Rotation paths and how fast each direction turns (deg/step):
Each turn is a multiple of 5 degrees from 10 to 175, or 0.
Each row of a path follows its step; steps can be skipped.
path 1
step 2: [ 16   2  -2  -2   0  13  -6 -10 -15  -3   8  19   4   6 -15  -7  -9  -4
   0  -4  -5   7   2   1  -5 -11   0  -6   4   1   6  -4  12   1   1  -7
   1  11   1  -2  -2  -1  11 -17  -2   0  -3   5   7 -10  11  -5  -4   5
  13]
step 3: [  7   7   2  11  16   5 -13  -7   0 -10   5 -16  10  -4   6  -3  -1   0
  -7   3   4   3  -3  -3  -1   9  -4   3   1   5   6 -14  18  -2   3 -14
  -5  14 -13   1  -7   7 -10  -3   7  -5  13  -1   4   5   3  -7  -8  -3
   3]
step 4: [  5  -7   3 -10  -9   8   4  17  -3  -7  -1  -5 -18  -1  11  -3   5  -5
 -10  12   6   4   1   2  -8   6  -6   2  -3   1   0  18  11  -4   6  -1
  -8  -4  -6  10  -7   6  -9 -18   1  -7  13  -6  -2  -3  -4   1 -12   1
  -1]
step 5: [  8  -7  -9  -3  -1   4  13   4  -5   1  -8  -4  -9   2 -13  -3  -1   5
   5  -2  13  -2  16  -2  -2  -3  -2  -4 -10  14   1  -1   4 -16  22 -10
  -5  -5  -5   1   7 -12  -5   5   5   3  -3   8   3  -7   3  14  -8  -8
  -1]
step 6: [  0 -14  -2  11   0  -6  10  -2   0   9 -11   2   5   3   0  -3  -9  -4
  -2   4  -6   6   7  20   7  -1   7   7  -7   5  -8 -10  15  -8  -9   1
  -1   9   2  -2 -14 -10  -2  -4  16   3  -8  15  -5  -2  -4  -8  -7  -5
  -7]
step 7: [ -5   9  -2 -13   1  11   4   1  15  -4  -9   0  -2   1  -8  -3  -7   7
  -2   6   5  -6  -7  15  10  -6  -1  -7   8  -2   3   4   1   8  -1  -5
   8   2  -9  -5  -8   8   9  -8  16   5  -1   6   6  -7  -9 -19 -10  -6
  14]
step 9: [ 17  -7  -6   6  -8   7  -8 -11 -15 -13   3   2   3   4  -6  -2 -10  -5
  -8   6  -3   9   1   3 -10 -14   3   1   5  -2   2  14  -1  -3   3   4
  -4   4 -15   9  10  -9   5  -2   6 -13  14   4  -4   1  -6  -7  -3  -1
 -14]
step 12: [-12  -4   2 -12   2  -5  19  -2   0   1 -15   4  -4   4  -6  -1   2   2
 -20  -9   5   7  -3  -2   8   3   4  -4  -1   2  -3   1  -3  -6  13  -7
   1  -8 -12  -8   7 -17   4  -8   1 -15  -4   1   4 -13  -6  -7  -1 -10
  -6]
step 13: [ -9  -6   1   7 -11   2   4   0  -9  -5  -4   5  10   6  -5  -9 -11   5
  -9 -16 -12  -3  10   8  -1  -6  -3  -4   0  13 -12  -2   1  -3   0 -13
  17  12   1  -5   3  11   5 -13  13   0  -8   7  -9  -1   3   0   8  -2
  -1]
step 14: [ -1  -3  -1  -7   2  -3 -18  -8   6  -2  -2 -10   1   9  -6 -13 -19  -9
  -7  -5  -2  11  -2  17  10   6 -11  -5   6  -4  14   0  -3  15   3   3
  -1  14  -8   3   0   8  -1   2  14   3   7   2   1   0   5  -3   3  -3
  -1]
step 16: [ 17  -8  -5  15 -17  -1   3  12   1  -8 -15  -2  -2  -5  -1   4  -7  -8
  -7  -6   2   5   9   2 -14  -6   2   8   5   4   7  -5  -8   0   7 -13
  -2 -12  -1  -1  14  -2  -2   6  -5 -10  11   0  -3   9   5  -3  -7  -7
   4]
Directions:
[-3 -1  2 -1  1 -1  1 -5 -6 -3  2  2  2  0  3 -1 -1  2  2 -1  2 -2 -2 -2
 -3  2  0 -2  0 -1  1  0 -1  0 -1 -2 -2  3  0 -3  0 -2 -2 -3 -5 -3  1 -2
  0 -2  3 -3 -1  0 -2]
40
[-1 -1 -3  1 -1 -2  0  2 -2 -1  3 -4  2  4 -1 -2  1  4 -3  2 -4 -2 -1 -1
 -2  0 -2  0 -2  3  0  5 -2  1  3  2  3 -1  0  1  0  2  1  0 -1 -1  1  0
  0 -1 -1  4 -1 -3 -4]
85
[-5 -3  2 -2  0  1  4  0  2  0 -1 -4 -1  2  4 -3  0  0  0  2  0 -1  1  1
 -4 -4  3  3 -1 -1 -1 -3  0  0  1  0 -1 -1 -4  0 -1 -3  3  2 -1  1 -2 -1
  0  0  4  3  0  1  2]
60
path 2
step 2: [  5  17   5  15 -11   2  -9  -3   3  -8  -8  -2  -1   1  14  13   7 -17
  -1  -2  -3  -6  -4  -6  -4  -8  -8 -16  -2   5  -9   0  13  -2  -4  -2
  -8   1  -1  -4  -6  -2  -7   7   5  -4  -5 -12  -5  -9   6   0   7   6
  -2]
step 4: [ -4  12 -13   7   2 -13   7  -1 -17  10 -13  -5  -2  -1  -5   4   7   8
  -1  -4  -7  -3  -2   8  -8  -6   1  -7  -3   2   6  12   4  -6   2  16
   1   5  -6   3   2   1   5   5 -20 -13  -9   9   3  -4  -2  -5  -3   3
  -6]
step 5: [  1  17   4  -1  -2   6  -7  10  -3  -1  -8   2 -11  -4 -15   1   4   5
   2 -17   9  -6  -4  12  -1 -11  -3  -9   0   9  10   0  -1   0  -1  -1
 -11   1   1  -3  -1  -1   7   0  -2   3 -13  -9   9  -2  -8  11  15  12
  -9]
step 6: [  0   5   7   5  -7   7 -12  -1  -4  -1   6  -7  -5  -7 -11  11   2  -3
   4  -7   0  11   5   1  -8   0   3  11   2 -14   1   2   0   7  -6   0
 -19   4  -4   3 -14  -7  -7  -2  -2   9 -15  15  11   0  -9  -7   2  10
   9]
step 7: [ 10  19   7   3   4 -15  -3  -9   3   2  -4 -15   5  -3  -3  -1  -7   4
   7  -2  -6   7  -6  -5  -9  -6   2  -3  -1 -19  -6   4   7 -13   8  -4
   3  18  -7   5  -6   6   2  -8  -5   2   3   3   6  11  -9  -3   5   5
  -1]
step 11: [ 11  -8   0   2   7  15   7   3  -7 -13   4  -3  -2   0   7   6   1  -6
  -3 -13 -14   1  -2 -11  -6 -11  -7  -1   9   9 -10  11   0  -4   3   3
   0   7 -10   0 -12  -7  11   0  11  -6 -11 -11  -4   3  -5 -11   0   7
   7]
step 12: [ -5   0  -2   1   0   6   6   5  -5  -8  -9   8 -11   3   7   4 -10   1
  -3 -10   3  -9   1  -3 -11  -5   2   7  12 -10  -5   9   9  -9  18 -10
  -4  -4  -3   6  16   5 -15  -3   4  -3 -11  -2  -2   7  -3 -18  -1  -4
  -3]
step 13: [-17  15   0   1  -6  14   8   2  -5   6 -14   1  -8  14   5  10  -9  10
  -6   8   2  -5   3 -18  -6  -6   0  -5  -6   2  -4   6 -10   3  -3   8
   2   5  -8   5  -2   9  -8   3   1  -5  -4   5   4   8   0   0  -6   5
 -15]
step 14: [ -2   7   0   7   1  12  -2  -2   5  -7   0  -5   1  10   8 -10  -1  10
   1 -10   4 -10   4   4 -11  -8   2 -15   4   4  -6   7  -6  -5  -3   2
  -8   2  10  -4 -15 -14   1   4  12   1   0   1  10 -12  -2  -6  -9  10
 -19]
step 15: [ -6  -6  -2  10  -4   5 -12   5 -10  -7  -3   8 -11  -4  -3  -1  -5   3
  -1   3   0  10  12   8  -2  -6   6 -17  -4  -4  -6  10  19 -12  -2   1
 -14   2  -4  -1  -3 -11 -10  -2   3  -4  10   4  10   2 -12  -8  -3  -6
   3]
step 16: [  2   8   4   2   4   0  10  10  -9   4 -15   0  -7   3 -15 -15  -5  12
   3  -1  -7  11  -3 -15   1  -9  14   3 -15   4   6   8   7 -16   4   4
   6   0  -7  -1  -4  -1  -2   4   6   4   0   6   7  -2  -5   1  -2   9
   9]
Directions:
[ 3  0  0 -1 -2 -3 -4  0  0  1  0  1  4  0 -2 -6  1  2  2 -1  1  5  1  0
 -2  1  1  0 -2  1  0  1 -1 -1 -1 -1 -4 -3 -2  0  0  2  1 -3 -2  2  1  4
  2  2 -3  2  2  3 -1]
35
[-2  4 -2  2  0 -3  0  1 -1  2 -1  0  1 -2 -4 -1  1 -4  4 -2  0  0 -1  3
  1 -4  0  3 -1 -3  5 -4  1  1 -5  0 -1  3  3 -3 -3  0  1  1 -3 -1 -1 -1
 -2  0 -1  0  1 -1  1]
25
[ 2  3  2  1 -3 -2 -1  1  1 -4  1  0 -4  1  0 -1  2 -2  0 -4  0  4  1  0
 -3  0  2  3 -1  3 -1  2 -2  0  1  4  3  3  1  0  1  0 -2  0 -1 -1  0 -2
  4  1  0  1 -3 -5 -2]
0
[ 1  1  3 -1  2  1  0  5  0 -3  1 -2  2 -1  3 -1  2 -2  2 -1  0 -2 -1 -1
 -3 -3  0 -2  2  5  0 -2 -4  1 -4 -2 -1 -2  0  0  1  0  1  2  2  4 -1 -3
 -1 -2 -3  3 -3  3  2]
125
[ 3  4 -1 -3  1 -2  3  0  2  4  1 -1  2  0  2 -1  1  5 -1  0 -3 -1  2 -3
  0 -2  0 -2  2 -1  1 -1  0 -2 -3  4  5  2 -2  1 -3  0  2  0 -2  2 -1  2
  0  1  2  1 -3 -1 -2]
115
path 3
step 0: [ -9   2  -9  -4   0   1   0   3   5  -4   3  -2  -4  -2   4   4  -4  -1
  10   9   2   7   9  11   9   0  -6  -5   0  20   3  -4 -16 -13   7   4
  -3   8   0   0   0  -4  -4   2   7 -10  -2   6   2  -4  18  -3   5   4
  17]
step 1: [  4   1   2   6  -2   3  -4  11 -14   7  -6  -6   5  -2   4 -11  -7  -6
  -3   4  10  -6  11   0  -5  14   3  -1  -7  10   3  12   9  -4   7  10
   3  18  -3   9   3   8  -2  -9  -9   1   0   6  -3   4   0  -2   6   2
 -13]
step 2: [ 15   6  -1  -1   6 -14  -4   6  -5   6 -13   8  -6   0 -17   3  -3   5
  -6   1  -7   6  -4  15   2   0  -6   3  15   6 -13 -13  -4  -8  -1  -4
   0   7  -5  10   8   1  -2   1  -2   0  -3   4   4  -8   8   3  -4  -2
  -4]
step 3: [ -2 -11  -6   1  -1   2  -7  11  -7  12  -3   4  10   6   0   2  -5  12
  -5  -7  -4  14  11   5  -3   8   7  -4   0 -10  -3   6   6   8  -8  -4
  14  -9  -4  -4  -4   9  16   0  -3   0  -9   1   1   4  -1   2  15  -4
  -2]
step 5: [ -5  -3   9  -2   4   6   6  -4   7   1  10  -3   7   4   6   5  -1   5
  11   4  -9   8   0  -1   2   1  -8   2  12 -14   3  13   5   7  -8  -1
   3  -1  10 -10   4   7 -14  -3   2  -6   2   7   6  -4   4  -1  10   2
  22]
step 6: [ -9 -11  -1   5   8   2 -13  -6   9  -9  -3   0  -9  -4  -2  -7   4   2
   9  -1   4 -12   2 -13   1   3   0 -12  -4  -1   5   3   8  -6   1  15
   5   9   7  -6  -2 -10  -7 -14   1 -12  -4   0  -4   2   0  -2 -13  -9
  -2]
step 7: [-14  13   3  -4  -4  -9   1  -5 -18   7   3   0   2  -3   7   2 -11  -9
   1  -2 -13  -5  -3   8  -9  -8 -10   2   2   7  -2   6   1  -9  10  -1
 -10   5  11  -8   3   3  -5  -2   0 -10  -1   4   4  -5   8  -1  -9 -11
   5]
step 8: [ -7  -1  -5  -6  -2  -2   3  -9   0  -4  -8   4   1   6   0  -1 -20   2
 -10  -4   6  -6  13  -7   6   1   0  -5  -2 -10  -1   4  -3  -8   3   0
   7   7  -2  10  -3   5   4   1 -10  -8 -13  -5 -11 -11   7  -2  -2  13
 -18]
step 9: [ -4  -2   9  -6 -15 -12  -1  10  -7  -5  -7  -5   1   7 -12  -5   1   6
  -4   0   1   9  -5  10  -2  -6   5   6   7  14   3  10  -8  -3  -1  -7
  -6  -3   3  10   3  -2  21  -5   1   6   1  -1   0  -9  -6 -10 -10  -3
  -2]
step 10: [  1 -10  -9   1  -2   1  14  -1  -9  -1   7   9  17  17  -1  -3   5  -2
  -3  12   7   5   8   2  15   7   4  -2  12  -8  -2  -6 -18   7   2  -1
   4  -4   7   3   6   0   1   0   0   0  -2   3 -10   5   1   3  11   0
  -1]
step 15: [-17   0  -4  11   6  -2   3  -3   6   3 -16 -11   1   0  10  -9  -9  10
   4   2  -3  -5   1  -6   2  11  -3  12   4  -7   3  -3 -12   2   2 -17
  -3  -1  -1   0   6   0   9  -6  -2  -5  -6   5 -11   0   3 -12   8   7
   2]
Directions:
[-2  1  2 -3  3 -1  0  3  0  2  2 -2  3  3 -1  4 -2  0 -3  0  0  1  2 -2
 -3  0  0 -2  2  3  4 -2  0  3  2  0  2 -1  3 -3 -3  2 -1 -1  2  2  4  2
  3 -3  1 -2  2 -1 -2]
160
